(in the rows, 128 means zero)
One turn moves every row onto another: examples first, then more rows asked
deve: [157 145 103 138 107 112 131 124 149 111 122  99]
tokol: [149 145  97 167 154 140 139 124 163 122 114 133]
rek: [136 164  92 144 125 145 130 151 150 171 161 115]
gat: [129 126 133 142 180 120 131 119 166 126 134 141]
suvok: [143 117 107 141 172 131 141 129 158 126 111 147]
botos: [111 145 149 112 120 138 108 123 157 151 160  87]
Zize: [134 154 123 167 163 131 125 111 169 128 140 128]
Vabib: [156 114 107 113 124 102 140 133 144 110 111 111]
ros: [149 133 103 128 128 176 130 158 154 146  90 137]
Kubi: [138 137 164  98 142 107  95 138 155 135 139 137]
sol: [139 117 135 109 135  90 128 123 150 115 138 109]
Fale: [103 151 159 111 149 145  99 134 168 146 151 114]
kibon: [116 100 141  81 135 135 125 141 146 148 132 110]
goko: [116 149 168 125 152 148 102 132 170 154 148 123]
nuku: [125 115 111 101 155 125 141 157 145 172 152 138]
Gul: [159 120 125  94 134 124 114 155 140 131 100 147]
sek: [137 175 127 155 123 174 109 137 167 151 127 114]
Kimiv: [143 132  79 122 132 145 146 162 142 169 133 129]
tadek: [117 148 125 124 145 127 123 142 155 175 179 121]
bizus: [126 181 115 142 118 172 106 140 163 144 131 103]
vap: [134 160 104 132  97 160 121 133 150 146 132  84]
kuva: [169 161 104 130 106 141 107 148 144 130 102 130]
lin: [142 150 130 134 121 101 121 116 155 115 147  96]
panoz: [138 137  94 114 123 176 124 158 148 138  93 123]
pozud: [140 112  96 101 111 158 136 149 140 144 104 107]
kezab: [149 181 140 136 115 126  88 132 157 136 144 118]
nivu: [114 107 135  83 153 150 118 153 153 143 112 133]
Nus: [128 108 144  97 160 154 123 152 158 150 108 147]

ros goes to sek
rek goes to tadek
And these:
Vabib goes to deve
kuva goes to kezab
botos goes to kibon
Zize goes to gat
bizus goes to Fale

One turn moves every row onto another: examples first, then more rows asked
nepup: [137 126 119 140 116 116 167 139 133 132 188 147 119 160 169  99 103 100
 162 142 155 114 137 141]
gel: [130 139 132 129 172 104 116 130 182  87 156 117 103 146 177 154  88 134
 182 150 141 125 100 129]
galin: [129 141 181 133 127 115 144 112 169  93 158 134 117 138 178  98  86 145
 108 146 125 140  87 149]
fitan: [112 138 140 122 119 132 114 147 182 119 144 152 162 147 132 129 116 141
 175 167 147 101  95 169]
katu: [128 133 154 127 147  76 147  83 168 101 161 141 121 141 187 103 123 130
  98 154 138 147 136 154]
Dasa: [119  77 112 150 145 116 139 157 158  97 159 169 124 144 165 108  90 140
 142 152 107 104 129 154]
kofe: [ 92 144 112 143  97 103 128 139 141 128 143 122  93 153 171  96 139 136
 126 134 159 122 148 173]
lusi: [135 138 155 133 166  75 148 137 113 113 103 129 111 152 166 126 114 112
 163 155 142 138 126 157]
rakud: [118 148 121 142 120 117 143 125 145 125 117 104 158 143 138 125 123 144
 124 175 107 153 126 135]
Relam: [127 165 109 161 143 123 152 125 127 136 157 175 127 154 146 130 117 155
 149 170 173 109 152 169]
kude: [105 121 125 146 132 119  98 136 149 131 133 108  86 126 148  89 109 131
 139 133 156 119 106 183]
leka: [143 134 130  83 147 117 131 140 151 121 134 171 132 173 125 137 135 139
 145 139 119 111 118 156]
teba: [ 93 167 112 151 140  92 122 118 192 121 136  98 136 144 150 141 117 149
 145 175 153 137  99 152]
tates: [125 151 100 131 166 131 146  81 142 104 176 145 126 132 141 110 129 124
 130 164 165 128 119 135]
kifo: [132 138 182 119 126  82 129 144 169 118 151 142 120 143 169 121 125 138
 199 154 142 150 123 163]
Refif: [141 139 137 124 129 115 127 103 165  96 134 126  73 160 148 131  87 190
 136 154 140 108 112 183]
bomu: [133 117  95 129 155  89 168 107 149 107 178 144 117 149 163 109  84 151
 160 186 138 144 155 134]
ruzer: [126 137  91 127 154 130 126 125 171 100 120 131 118 189 176 152  82 103
 144 149 132 138 129 138]
pilab: [101 107 134 144 147 117 120 159 187 128 143 174 118 145 171 111  70 152
 126 153 129 150 119 180]
rikin: [133 129 123 135 152 153 135 103 132  81 136 138 107 148 172 150 102 171
 127 164 154  84 122 162]

galin goes to pilab
Relam goes to tates
Dasa goes to kofe
And these:
ruzer goes to lusi
kifo goes to fitan

One turn moves every row onto another: examples first, then more rows asked
pado: [133 128 143 159 157 150 151 152 168 104 119 154 132 110 128 155]
biku: [126 153 107 126 138 150 134 112  93 127 123 116 147 101 107 126]
vago: [155 164 116 152 115 151 116 141 103  95 135 109 135  98 126 126]
nabo: [144 114 132 124 132 138 106 165 160 112 138 110 100 115 137 164]
lano: [158 119 135 154 145  81 135 158 119 117 127 104 130 149 152 147]
Tiliv: [140 149 132 134 148 147 176 174 148 141 122  94 142 137 161 122]
sugos: [138 140 106 127 133 127 137 166  81 148  99 128 148 146 120 122]
muza: [144 168 127 132 158 165 161 179 145 127 130  95 129 126 141 116]
dala: [126 140 119  94 135 144 114 134 114 122  95 130 161  89 113 109]
fonup: [139 153 133 106 178 116 137 119 103 113 141 114 126 121 143 102]
kez: [140 125 119 116 132 105 124 165 109 138  75 130 164 117 100 122]
nipo: [152 131 119 116 131  93 123 165 114 143  86 142 163 116 105 122]
faro: [139 125 129 128 157 132 121 121 126 102 144 107  99 109 170 133]
zaf: [139 138 140  98 167  99 122 119 128 104 111 118 143  90 120 101]
Mili: [156 147 150 156 146 141 157 175 155 100 116 159 139 123 149 127]
vil: [136 109 135  98 174  87 122 155 127 130  89 128 134 127 125 119]
bopa: [151 150 150 153 139 147 158 168 154  99 122 159 151 119 152 126]
moto: [179 142 142 148 102 112 127 181 137 107 121 108 117 113 144 133]
savep: [140 145 126 154 159 147 175 151 154 135 115  82 116 108 131 137]
Luta: [138 118 123 134 179  90 143 141 108 143 110 113 117 143 118 138]
midu: [130 150 124 148 151 150 168 158 155 137 127  85 145 123 117 152]
Zepen: [129 136 110  94 133 140 107 137 120 132 102 145 154  88 110 119]
Kebu: [151 149 138 102 158  96 121 122 127 110 116 131 142  83 123  99]
tak: [170 149 148 135 102 115 125 164 145  97 146 106 141 113 145 136]
tagub: [138 109 127  97 173  86 119 146 135 139 101 139 128 117 130 125]
Sasus: [139 109 127 126 104 147 117 156 151 123 127 113 115 106 150 166]
Rifak: [134 121 104 141 119 148 108 178 109 133 121 119 139 146 128 161]
Fav: [134 123 140 162 145 153 158 154 164 113 110 157 133 110 133 155]

midu goes to Tiliv
faro goes to vago
Zepen goes to nipo
And these:
zaf goes to dala
fonup goes to biku
moto goes to nabo
Mili goes to pado

One turn moves every row onto another: examples first, then more rows asked
Gir: [ 90 125 127 154  87 128 103 124 141 141 122 143 142 156 110 143 102 104]
Dafan: [141  88 150 134 115 119 142 118 111 103 130  91 142 109 116 169 135 116]
nabal: [ 90 112  94 149 135 121 131 170  85 113 162 120 151 126 119 124 116 139]
Zoki: [125 130 118 155 150 131 134 130 134  86  84 105 143 136 163 150 133 123]
vus: [149  91 141 145 108 128 134 137 124 110 134  93 131 106 114 179 119 118]
Vub: [135  97 146 162 112 133 132 134  91 105 147  97 129 114 117 173 129 112]
Pob: [101  95 143 146 103  81  93 154  99 109 128 146 132 146 121 154  95 122]
lov: [135 115 141 161 126 159 125 121 103 136 136  99 129 136  88 179 121 111]
Bori: [108 138 136 118 172 103 156 117 134 107 102 110 129 124 134 148  93 152]
semad: [130 127 120 133 159 132 109 138 138  89  86  88 123 125 146 155 129 138]
nimu: [146 128 112 115 139 124 110 122 118 122 153 138 134 138  81 114 127 153]
sav: [137 140 110 123 136 122 106 118 119 137 169 131 149 143  95 116 110 138]
Temur: [ 97 111  98 167 146 131 127 168 101 106 137 115 144 137 104 115 152 135]
setas: [135  93 166 143 119 126 143 144  96 114 129  95 132  95 116 149 121 127]
liso: [104 139 118 129 166 133 133 131 147  98  96  92 137 137 157 142 114 132]
lubo: [ 99 128 136 137 158 123 158 105 136 100  91 111 114 109 107 154 111 146]
botud: [116 127 112 134 143 117 105 117 118 130 144 120 143 130  83 102 127 172]
nifo: [ 91 112  99 158 138 137 129 156  93 102 155 100 151 124 117 130 132 161]
zofi: [113 103 130 140 145 154 132 133 111 145 114  97 142 136  96 191 138 112]
tef: [114 122 128 140 131  79  98 154 105 109 121 146 109 155 117 149  77 127]
muzef: [ 94 147 111 164  93 124 122 133 144 118 122 138 126 147 134 131  98  97]
Fil: [ 96 115  86 151 123 135 134 170  98 103 142 119 142 120 115 116 138 148]
novit: [123 127 138 137 172 116 158 102 124 107  89 134 127 140 113 154  98 141]
Zuteg: [134 131 127 124 144 132 106 110 120 118 170 120 142 136  89 128 128 159]
Vib: [ 97 115 120 153  92 131 105 134 148 116 105 152 147 155 112 158  97 103]
mabi: [122 106 136 143 135 153 136 142 121 137 132 111 123 119  97 198 130 113]
piba: [111 138 112 131 166 116 119 121 124 100  83  82 136 134 144 151 130 135]
gurin: [108 101 148 137 128  83  99 142 116 103 110 135 119 154 128 172  77 120]
daba: [ 93 125 117 136  96 141 123 123 146 133 100 154 139 133 122 141  94 105]
Devud: [122 133 114 126 144 107 108 115 123 115 151 142 144 140  91 115 110 172]
Kubus: [100 130 129 124 166 111 156  97 126  92  96  96 126 123 114 141 112 132]
tenod: [ 85 110 105 143 143 129 107 150 103  99 152 115 140 126 117 101 148 153]
mezo: [111 102 141 148 106  83 104 145 118 108 115 165 137 139 126 175  97 121]
Ret: [110  95 127 143 132  77  97 151 105 110 102 146 126 138 119 152  84 109]
kep: [126 117 149 139 139 171 118 137 117 158 123 100 137 128 102 160 132 115]
natem: [ 86 135 130 160  96 124 122 118 153 124 109 132 136 148 137 159 102 105]
Nisib: [ 82 122  89 158 134 132 111 158 112  95 144 124 153 135 127 111 128 159]
Pobor: [144 124 125 140 139 108 121 115 122 119 145 129 143 136  73 106 139 147]
niz: [ 94 129 115 156 104 123 112 120 152 133 105 145 140 139 122 136 108  87]
zupo: [119 101 129 120 116  92  93 154 106 109  99 152 127 126 138 156  89 124]

natem goes to Zuteg
Fil goes to niz
And these:
kep goes to novit
mezo goes to tenod
semad goes to zofi
Vub goes to liso
Temur goes to daba
Pob goes to Nisib
tef goes to nabal
vus goes to piba

